Each row is where one point has got to under a steady rotation. How many ticks took it there?
The counts run from 0 to 465.
[ -2 -19  20 -20  15 -35 -11  19 -21   3  -6  29 -14  11  25 -20  -5   1
  10  41   1 -30 -19  -6  42  21   0  -7  45 -11  11  46 -22 -16 -14  -3
  -5  -4 -22 -13 -22 -32  31 -24   9  32 -16  -3 -42  21 -21 -26  -7  36
  32  -5 -22 -23 -11  29 -28  10   7  36   9  33 -14 -40 -10  -3  -7 -32
  53  -5   4 -39  10  30  17  11  31] => 201
[-37 -26   3  -8 -34  -7 -27 -10  25  -2  -9  13   9  16 -12   1  20  26
  49   8   2 -31 -13 -39  56 -14 -19 -15 -21 -18  20  67  -4 -51 -11  -6
  20  20 -11   2  12 -17 -14  19 -22  22 -12 -52 -13  -3   7  26 -11 -19
  28 -14  20  21   3 -10   5  20 -19  14 -39  16 -28   0   1 -48 -14   0
  27 -22 -44  16 -51  21  16 -22  10] => 408
[-25 -49  -3  14  -2  12 -20  15  45 -10  -1  13  12   4  29 -13  -3  26
  49 -22  18   5  15 -20  23 -20  -9  12 -24 -28  44   3 -17  13 -14 -28
  26   5 -11  32   4 -11 -22 -11 -50  -1 -18 -35  25 -26  -5 -11 -24 -44
  43 -14  -8  -2 -12  21  13   0 -25 -45 -40  75  12  20 -32 -51  13  11
   2 -30  -7   3 -33   7  -9  -4 -26] => 27
[ 41  -9  -8 -11  -1   9  18 -26 -70  30 -21  12  -1 -30  87 -10  17  29
 -25  -9  11   1  29  24  23   0  25  23  14 -12 -12 -18  19  -1   4   8
  10  -1   7  -3 -30  22   8   5 -36  22  28   8  17 -15   1 -27  40 -26
 -23  -4   6 -44  14  18 -26 -22  10 -18  -5  -3  -3 -20  19  -5  35   5
  17  43 -15 -15 -16  -7  13  49 -15] => 215
[ -8 -12  11  11  32  -4 -26   2  16   4  36  39   8 -33  25 -25   0 -10
  30   7  20  -6   2   4  23  39  -2   3  22 -20  29 -32 -45  20  32   3
 -14 -12 -13  14 -21 -29   9 -46  -4 -30  14  -4   8  23  -4 -56 -30   0
  32  15 -14 -17  -3  49   4  -6  14  -9   1  20  14  -3 -42   1  33  -5
  10 -11  19 -45  60  22  15   2 -54] => 448
[  9 -17  -8 -13 -10 -30  18 -20 -40  10  14  17 -27   5   9  -9   8 -25
 -42  31 -31 -26  41 -10   3  51   5   9  36   0 -26 -30 -15  -2  31   7
 -40  26  15 -35 -20 -24  49 -29  33 -36  20  40 -20   3  -9 -11 -33  -1
  -5   5   8 -37  -2  11  -1 -34   6  -7   9 -11  13 -25   3  25  -4 -30
 -13   7  13 -47  36  35  51   1  23] => 363
[-20  10 -12 -13 -42  17  11 -43  12  21  15 -21  17  17 -16  10  24  13
 -18 -17 -77  31 -13 -20  18 -15   5  -1 -16  -5 -17  14  10  11 -13 -14
   0  22 -20  38 -12 -33 -53  22 -28  -3  30 -49  16  13  20  27   0 -31
 -35  -2  38  14   8 -47   6   7  -2  -4 -22  21 -39  -3   7 -15   5  24
  20  26 -66  15 -38  -9   8 -16   0] => 166
[  1 -21  -5 -20 -11 -28  36 -22 -43  27 -14  -9 -41  41   2   7   7 -11
 -54  18 -51 -15  15 -31   0  18  -2 -11  36   3 -47   4  11  24 -13 -19
 -15  30   1 -38 -15 -31  27  -5  26  -2   0  30  -3   7  11  18  -1  15
 -14  -8  29 -21  -4 -12 -20 -22   3   8   1  16 -26 -26  13  26 -50 -21
  41  19   2 -25  -8  18  40  12  66] => 39
[-11 -40   4   1  21 -37  11   3  -9   4   2  33 -46   6  26 -12 -15 -11
   1  25  16  -4  35 -34  11  37  -4 -27  38   5   5 -17 -35  21  35  -9
 -18  -4   6 -17 -12 -56  29 -35   0 -17 -10  32  -5  17 -13 -36 -43  11
  33  -1   8  -8 -10  44  -5 -32  24  -7  -8  51  -1 -11 -26   2 -31 -17
   6 -24  46 -45  48  25  45  12   3] => 123
[ 33   7 -22   2 -18  22 -20 -15 -41   8  21  -5  35 -28  42 -12  18  27
   2  -2 -29 -25 -24  33  39 -24  13  29  -7 -19   0  24  15   4 -19  -8
  18  -7 -28  11 -29  36   7  25 -42  26   7 -44 -17 -10  18  12  54 -17
 -13  -2  -3 -59  14  21  28   7 -44 -14 -14 -26   1  -2   4 -16  58   6
  24  40 -50   2 -19  -5  -8  13 -13] => 80
[ 11   5 -21  24   9  14  -4 -24   8 -19  32  21  15 -49  -1  10   4  -6
  10 -23 -14  29  39  -7  -4  24  28 -19   1  -7 -12 -67 -21  23  46 -12
  -7   5 -15  26 -31 -24  -4   6 -24 -36  35  25  20  -4  32  -1   0 -38
   2   8  29 -25  12  24  34 -44   1 -25 -37   2  25  35 -33 -10   4  20
 -24   2   2 -12  51  -2  31   6 -55] => 156
[-25 -53  16 -13 -19 -42  29   9  13   4 -47  16 -19  10  35 -18   7  16
   4  -7  15   0   2 -38  29  21  -1 -39  23  11   9  20 -12 -15  -1 -18
  -1  21   7  -3 -11 -56   0   4 -26  30  -7  17  17  -4 -16  -5 -30 -22
  14 -30  23  23   4  14 -21 -13   9   0 -24  53 -41 -14  -2 -25 -26 -20
  24 -28  12 -18 -18   7  46  27  43] => 35
[-12  12  18  -7   1 -24   4 -21   5  -5  16  42  -2 -23  -2   5   3  -7
  -1   3 -12   3  14   7  13  57  11 -38  35  17 -18 -32 -33  -3  48  -5
 -34  -4   7   7 -19 -70   7 -12  -2 -37  36  16   3  33   5 -20 -43   0
   4  15  21  17   3  11   6 -28  39  26  -4  -4 -13  -8 -17   0 -20 -18
 -20   5  11 -27  65  20  54  -5 -31] => 68
[ -9   2  13 -27 -49  20  20 -39 -48  33   9  23  -1 -14  53 -17   6  14
 -40   7 -15 -20 -16   3  41  29   9  30  11  23 -23  29   6 -55 -31   8
 -26  15  36  -2   0   8  13  15 -17   0   5 -25  29  -1  -9 -11   2 -11
 -28  17  16 -18  29 -28  -7  -1 -16 -16  25 -38 -27 -14  17 -19  47 -13
 -18  53 -30   1 -40   8  40   2  12] => 302
[ 11 -16 -10   9 -32  28  -4 -29 -36  20  10  22  23 -40  74 -10   2  34
 -11 -10  12 -14   1  21  29   3  24  34 -11   2  -8  18   1 -26 -12  -8
  -3   0  21  11 -10  43   8  29 -39  13   3 -33  33 -28   4 -19  33 -30
 -13   0  -2 -44  19   6  13  -9 -29 -31   2 -26  -9  13  -3 -30  58  11
  -1  39 -43  25 -38 -17  17  19 -11] => 1
[-31 -29  13  -9 -11 -13  -5  -3  26   7 -16  31   2 -16  48 -20  -4  12
  20  -4  21   9  15   0  49  38  -7   6  14   1  48   6  -4 -37   4  -1
   2   7   4  17 -13 -25 -36 -10 -48  -3  32 -15  28  10 -29 -48 -62 -28
  -8  11   9  17  14  -7 -42  -6  12 -20  -2  48 -25 -24   6 -31  45 -14
 -15  -4  -7 -34  12  12  16   1 -42] => 59
[-26   1  34 -22   3 -29   5 -16  -9   4 -19  30  22 -28  26  -3  16  13
   5  23  -8   2 -43  11  47  49  11 -41  39  12  -5  36 -22 -24  23   4
 -10 -13 -24  19 -32 -60 -11  12 -24  10  30 -18 -22  50   1 -20  -4  20
  10  20  26  23   4  10 -15  -1  13  50   5   2 -52 -26   1 -15   6 -19
  26   6  -3 -15  22  12  29  17  -3] => 225
[  3 -53  -5  22  21 -17 -21  19  15   7   3  11  14  -9  50 -21  -3  34
  14 -15  22  15   1 -10  26 -32   4   2  -6  -1  36  -6 -11  39 -22 -41
  20  10 -13  53 -31 -13 -16  -5 -55  38 -19 -23  13 -17   9 -17  11 -31
  18 -16 -16 -40 -10  42   9   1 -28 -35 -39  61   4  14 -32 -16  11   6
  28  -8   5 -27 -26 -15  -3  38  -5] => 26
[ 18  20 -22  26  -8  21 -24 -33  12 -25  60  17  16  -9 -43  16  13 -17
  23   4 -53 -25  10 -10  10  -9   2 -22 -27 -24 -23 -13 -32  13  32 -15
   2   6 -22   6  15 -19   8   9  21 -48  -7 -27 -27   3  41  17   6  -4
  25  15  24 -17   6  12  52 -20  -7   2 -34  -6  30  26 -31  -2 -13  29
  -3  10 -25   5  28  18  13 -34 -53] => 315
[ 27 -32 -28  27  15 -12 -13  12  24 -32   4 -15   3   2  -4   2   9   8
  52  -5 -20  11  48 -30   9 -16  -1 -13  -5 -47  25 -32   1  54  35  -8
  12  25 -40  14 -18 -40 -40 -16  -9 -11  17   5 -24   7  18   8  -9 -41
  16 -26   9 -11 -15  30 -11 -11  24 -20 -45  72  22 -19  -1 -14 -20  24
  27 -23   1 -29  19  16 -10  13 -48] => 346
[ 35 -33  -7  19  20 -15 -10  -5 -14  -7  13  23   0 -39  30 -14   1  15
  15  16  22  -1  57   9  11  23  12   4  25 -28  17 -56   2  15  35   1
  -4   7  -7   6 -29  -5   2 -23 -18 -10  28  28  -5  -4 -10 -26 -33 -44
   5  -6   5 -22  10  49   0 -24  16 -43 -18  30  32  -5   4 -14  24  -6
 -25 -18  16 -49  60  26   9  12 -49] => 211
[ -3 -32  22 -17  -8 -11  -6  -5 -12  10 -36  24   5 -19  65 -30   4  29
   6   5  41   0   5  16  40  14  10   2  27   3  43  17   3 -27  -4  -4
  -3  -3   8  15 -46  -5 -26 -14 -52  37  13 -14   9   4 -32 -48 -19 -32
  -8  -9  -3  -7  20  27 -40   5  10 -18   3  38 -27 -33   8 -26  48 -20
   7   4  -3 -33   0  13  21  29   3] => 58
[  6   2   7 -12  -3   7   2 -25 -42  32  39  30  -3 -20  11 -12   8 -10
 -56  31 -35 -14   1  10   4  42  23  21  32  16 -26 -30 -17   8   3 -18
 -36   8  -2   2 -12 -22  37   3  16 -22  18  26   1  -8  24 -22   8   9
  -8  30  10 -69  -2  13  42 -24 -24 -11  16 -49  13   1 -11  26  33   2
  -6  42  -4 -35  18  25  46   7  15] => 150
[ 12  -4  -6   1 -15 -21 -16 -29  10 -24   3  -3  46 -39  -6  -6  27  16
  24  13 -18  26  20  12  28   7  20 -10   9 -28  24 -25   2 -22  43   6
 -12  19 -43  33 -27 -18 -58  13 -41   7  51  13 -27  26  12  -4 -24 -48
 -39 -15  23  11  17   3  -8  13   9 -11 -36  19 -33 -34  31 -28  20  10
  -3   0 -47 -33  43  34   8  -7 -47] => 378
[-30 -11  15 -19 -31 -36  -2 -13   0 -18  -3  31  12 -20   9 -15  20  19
   4  11   6 -17 -41 -24  42  36   9 -59  14  -1 -19  43 -11 -35  20 -18
 -15  -6  -8 -17 -15 -56  17  36 -15  30  -6  -7 -27  19  18  13  11   7
  19 -13  33  -1   8  11  37  -4 -15  44 -35 -13 -40  -3 -23 -33 -22  -2
  25  -3  -5  -4 -11  12  61  18  36] => 11
[ 15   8   8  -2  19 -14 -28 -11 -29 -23  19  46  24 -35  29  -5  15  19
  10  15   9 -31 -37  -1  38  32  13 -44  20  -8 -39  20 -35  -2  16 -20
 -19 -34 -15  -9 -23 -44  39  21  -5  10 -11 -12 -24  29  26   0  47  22
  35   4  15 -33  -3  44  44 -24 -11  46 -28 -35  -6   0 -45 -10  -5 -10
  30  17   6   5  12   8  44  35   1] => 312
[  3 -34 -25   6 -26   3   8 -11  11  25   1 -37  -4  34  -5  14   6  11
   0 -22 -58  21  19 -18  -1 -33  -3  18  -5 -23  18  -5  15  35 -38 -21
   9  33 -20  28 -12 -14 -63 -19 -24   9  16 -19  -2 -19  16  14  -8 -44
 -32 -19  13  -8 -20 -25 -25   5   3 -41 -37  71  -2 -12  30   2 -11  14
  44   7 -40 -21 -22  -2 -20  -6 -19] => 110
[-12  -6  37 -23 -15 -16  -5 -12 -19  14   3  54  13 -10  30 -30  -5  20
 -15  44   9 -53 -39  20  58  39   2   3  36  -1  11  51 -18 -47  -6   1
 -31 -16   0  -1 -23 -26  29 -11   4  28   1 -29 -28  19 -35 -28 -10  24
  12  22 -13 -20  15  11  -6  11 -13  23  18 -21 -42 -34   0 -10  47 -29
   3  21 -25 -15  -5  32  25  11  24] => 145
[-42 -38  24 -23   8 -32  -7  13  12  24   4  30 -15  18  16 -19 -15   0
  -5  21   4  -4 -42 -32  28   9  -8 -19  39  -1   7  49 -40  23 -33 -39
  -4 -11 -16   8 -25 -52  10 -33 -18  28 -30 -24  -5  22  -8 -29 -15  26
  35  -1  -8 -26 -36  38  -3   0 -19  12 -15  59 -26  -3 -42  -4 -11 -13
  36  -8  33 -28  -8   8   9  10  50] => 415
[ 28   3 -40  21 -14  24   5 -23   6  -6  40 -16 -22  19 -20  31  15 -13
  13 -16 -52 -15  29 -35   1 -25  15  13 -27 -35 -43 -19  -6  56  14  -7
   8  20  -8 -14  12   2  15   7  21 -47  -9 -20   0 -16  31  45  28 -18
  29  -2  22 -40 -20  -6  42 -20   1 -31 -32  10  30  29 -16  -1 -32  16
  36  22 -26  17 -13   8   4 -15 -33] => 102
[ 32 -25 -40  33 -13  14  13 -13  16 -11  17   5 -41   7  10   0   3  -6
  43 -23  -5 -14  79 -39  15   5  -1  28 -32 -53 -11 -42   8  28  29  11
   5  36  12 -26  22   7   7 -21   2 -41  -3  -6  16 -34   3  -2 -21 -50
  19 -19  13  -7 -12   1  -8 -27  30 -51 -35  35  41   8  -2 -29 -25   9
   1 -14  -7   1   3  10  10 -10 -53] => 426
